Each named turn below is shown by a few rows before and after it. Which turns, in which order, take the first row of each later pair to the second? The first pair is answered.
k_661:
[2.074 -1.893 -2.280 -0.219 0.948 -0.172 3.102 0.442 0.389 -0.097 1.412 1.397 -1.738 2.302 -4.437] => [-0.843 -0.984 -2.000 1.501 0.911 -2.869 3.396 0.741 0.478 -0.079 1.653 1.304 -2.363 3.325 -1.680]
[0.047 -1.981 -0.947 -0.758 -1.992 4.364 1.061 -0.186 1.503 -1.459 0.083 0.431 -0.916 -1.973 -1.427] => [-4.073 -0.594 -0.300 1.787 -1.839 0.002 1.411 0.335 1.510 -1.638 0.232 0.019 -1.712 -0.605 2.427]
[0.628 1.169 0.790 -0.452 1.626 -0.635 0.368 0.900 -0.748 2.106 -0.013 -2.235 -0.501 -1.015 1.320] => [1.374 0.940 0.771 -1.062 1.621 0.804 0.608 0.860 -0.537 1.870 0.103 -2.088 -0.496 -1.489 0.111]
k_903:
[0.085 0.780 0.224 1.476 0.188 -0.633 -0.953 -1.703 -0.474 -0.528 -0.976 -0.536 0.101 -0.488 -0.590] => [0.370 0.314 -1.266 1.415 -0.427 -0.192 -0.957 -0.820 0.092 -0.718 -0.804 0.415 0.199 -0.308 -1.342]
[-4.303 0.263 0.586 2.469 -1.022 2.608 -0.447 -0.693 0.820 1.031 -0.025 2.457 1.043 -0.906 -0.126] => [-4.186 0.794 1.826 2.364 -1.072 2.100 -0.576 -1.468 -0.106 1.334 -0.003 1.630 1.361 -0.743 -0.122]
[1.352 3.689 6.023 -0.070 3.262 0.285 0.693 -0.240 -2.787 2.040 -1.134 -4.197 1.007 -1.496 0.775] => [4.735 2.127 -0.459 -0.635 1.388 1.048 -1.609 -0.211 -5.113 0.823 1.439 -0.194 3.118 0.112 -4.736]
[2.926 1.027 -0.899 -1.872 -0.243 1.102 -0.930 -0.942 -0.587 -0.375 0.414 1.049 -1.472 0.924 -1.799] => [1.510 0.220 -1.404 -1.674 -0.196 1.956 0.368 0.827 1.936 0.053 -0.023 1.018 -2.621 0.366 -0.543]
k_244:
[-1.637 -1.097 -1.469 0.367 -0.025 -0.358 2.752 2.260 2.409 -1.264 1.721 0.070 0.582 2.533 0.950] => [-1.737 -0.436 -1.246 0.377 0.272 -0.765 3.050 2.502 1.936 -1.142 1.632 -0.548 0.588 2.518 0.960]
[1.750 -0.371 1.109 -0.329 -0.059 -1.010 -0.655 -2.503 -1.253 0.318 0.390 -1.058 -0.078 0.137 0.386] => [1.881 -0.646 1.699 -0.553 -0.321 -0.342 -0.285 -2.793 -0.830 0.075 0.076 -1.308 -0.454 -0.187 0.323]
[0.153 -0.187 -0.067 -0.174 1.940 -2.315 0.615 3.120 0.054 2.660 -1.489 -0.568 -0.281 -1.167 2.580] => [0.448 -0.753 0.829 -0.498 1.578 -0.443 0.724 3.060 1.516 1.850 -2.446 -0.549 -0.460 -2.167 2.314]
[-1.551 0.305 1.178 3.709 1.380 -2.522 -1.240 2.360 1.277 0.534 -0.965 -1.510 -0.829 -1.318 6.765] => [-2.014 -0.748 1.954 2.929 0.492 0.023 -1.054 2.043 3.204 -0.608 -2.018 -1.266 -1.343 -1.975 6.514]
Then:
(2 to 4 turns a pair)
[1.059 -0.734 -4.570 0.981 1.278 -1.748 0.425 3.249 -1.632 1.450 3.247 0.855 0.367 2.336 -1.792] => [1.975 1.339 3.011 0.025 1.796 -0.703 -0.905 -2.853 -4.216 0.159 1.737 -2.499 1.897 1.309 -2.192]	k_903, k_903, k_244, k_903
[-2.137 -0.363 4.447 0.600 1.197 3.066 3.884 -4.435 1.174 -0.437 0.717 -2.492 -0.686 1.780 -3.309] => [-2.929 -2.594 1.012 1.227 0.521 3.912 5.146 -1.556 4.170 -0.504 0.629 -0.642 -2.107 1.723 -3.190]	k_903, k_903, k_903
[-1.427 -0.907 -0.695 1.064 -2.842 -0.927 -1.540 1.502 3.000 -1.377 -3.404 0.790 -1.413 -2.686 4.501] => [1.043 -0.176 2.418 -0.551 -3.075 1.342 -2.991 -2.360 0.570 -2.614 -4.041 -0.177 0.746 -3.283 1.614]	k_903, k_244, k_661
[1.764 0.571 1.249 -2.478 0.892 0.957 1.045 -1.857 0.877 1.033 -1.644 -2.677 0.160 -1.995 0.323] => [-0.972 1.232 1.359 -1.131 1.338 -1.020 1.802 -1.146 1.396 0.766 -1.359 -2.444 -0.644 -1.418 2.668]	k_661, k_661
[0.690 0.016 -0.274 -0.181 -3.286 0.579 -3.335 -3.067 -2.616 -1.543 -0.045 1.758 1.385 -0.239 -1.176] => [-2.729 -1.017 0.585 0.648 -2.348 1.556 -0.025 0.535 2.682 -0.830 -1.973 0.917 -2.282 -1.780 3.159]	k_903, k_903
[-4.271 0.014 1.268 2.501 -2.024 0.104 -0.576 -4.235 -1.424 -2.886 2.284 0.863 1.309 3.041 -1.147] => [-5.655 -1.259 -0.540 2.637 -1.877 1.045 1.737 -1.154 2.460 -2.721 1.638 1.506 -0.295 2.449 0.419]	k_903, k_903
[-3.137 0.161 -0.661 -0.100 -1.513 -4.219 0.542 0.656 -3.611 -2.157 -1.309 -1.786 1.517 -0.112 4.083] => [-0.997 0.402 -0.672 -1.164 -2.140 -3.341 -0.873 -1.070 -5.428 -2.672 -0.912 -1.223 2.992 -0.075 1.575]	k_244, k_903
[-4.427 -0.576 2.879 2.022 -1.918 -1.293 -0.706 -1.342 1.427 -1.938 -2.784 -0.342 -1.619 -0.190 5.305] => [-1.177 -2.689 0.976 -1.141 -2.306 4.929 0.717 -0.076 4.327 -1.910 -3.250 0.155 -2.269 -2.098 1.453]	k_903, k_661, k_903, k_903
[-1.062 3.513 2.440 2.000 -3.269 -0.790 -3.503 -1.687 -0.091 -0.844 -2.280 -1.875 0.358 0.031 3.789] => [1.579 0.584 -1.001 -0.074 -3.641 4.111 -1.817 1.668 3.483 -0.392 -3.261 -0.143 -0.910 -1.822 1.532]	k_661, k_903, k_903
[5.454 1.246 2.823 -3.228 -2.216 2.183 -3.728 -0.830 -2.357 0.500 -3.298 -0.401 1.955 -4.286 1.086] => [2.717 -1.391 -2.372 -2.209 -2.259 2.334 -1.008 4.908 2.911 1.583 -3.209 1.847 -1.248 -4.279 3.004]	k_903, k_244, k_903
[1.695 -2.510 -3.391 -0.467 -3.814 2.014 -2.296 0.795 -1.262 -0.605 -1.666 1.861 -0.041 -1.619 -1.523] => [0.226 -0.501 3.970 -0.867 -1.250 1.841 -1.206 -1.008 -0.568 0.144 -3.513 -2.361 -1.023 -2.863 2.253]	k_903, k_903, k_661
[-2.799 -1.376 -2.999 0.513 1.108 0.552 2.634 3.147 2.055 -0.126 1.005 0.954 -2.239 0.775 -0.315] => [-3.678 -0.437 2.545 0.417 1.746 1.443 2.830 -0.651 1.944 -0.928 -0.778 -1.227 -2.452 0.097 1.530]	k_903, k_244
[-0.991 -1.381 -1.482 0.029 0.579 2.740 2.196 1.249 2.803 -0.236 0.751 -1.167 -1.735 0.418 -1.039] => [0.597 0.297 2.880 -0.948 1.331 2.501 1.184 -1.347 0.451 0.298 0.485 -3.208 -0.696 -0.060 -0.901]	k_903, k_661, k_661, k_661
[-2.469 -1.999 -3.770 2.137 1.979 -1.499 4.676 4.872 3.843 2.668 3.238 1.023 -2.325 1.671 -0.698] => [-3.708 -0.444 5.298 1.462 3.382 0.382 5.130 0.100 3.959 1.584 0.247 -3.161 -2.561 -0.044 1.497]	k_903, k_244
[0.000 -0.482 -5.532 0.297 -0.948 1.914 1.311 2.783 0.692 -1.610 0.606 2.218 0.206 0.864 -1.097] => [-1.099 3.268 3.873 0.296 1.739 -0.418 1.405 -2.126 -2.008 -1.234 -0.659 -3.058 1.002 0.111 2.129]	k_903, k_903
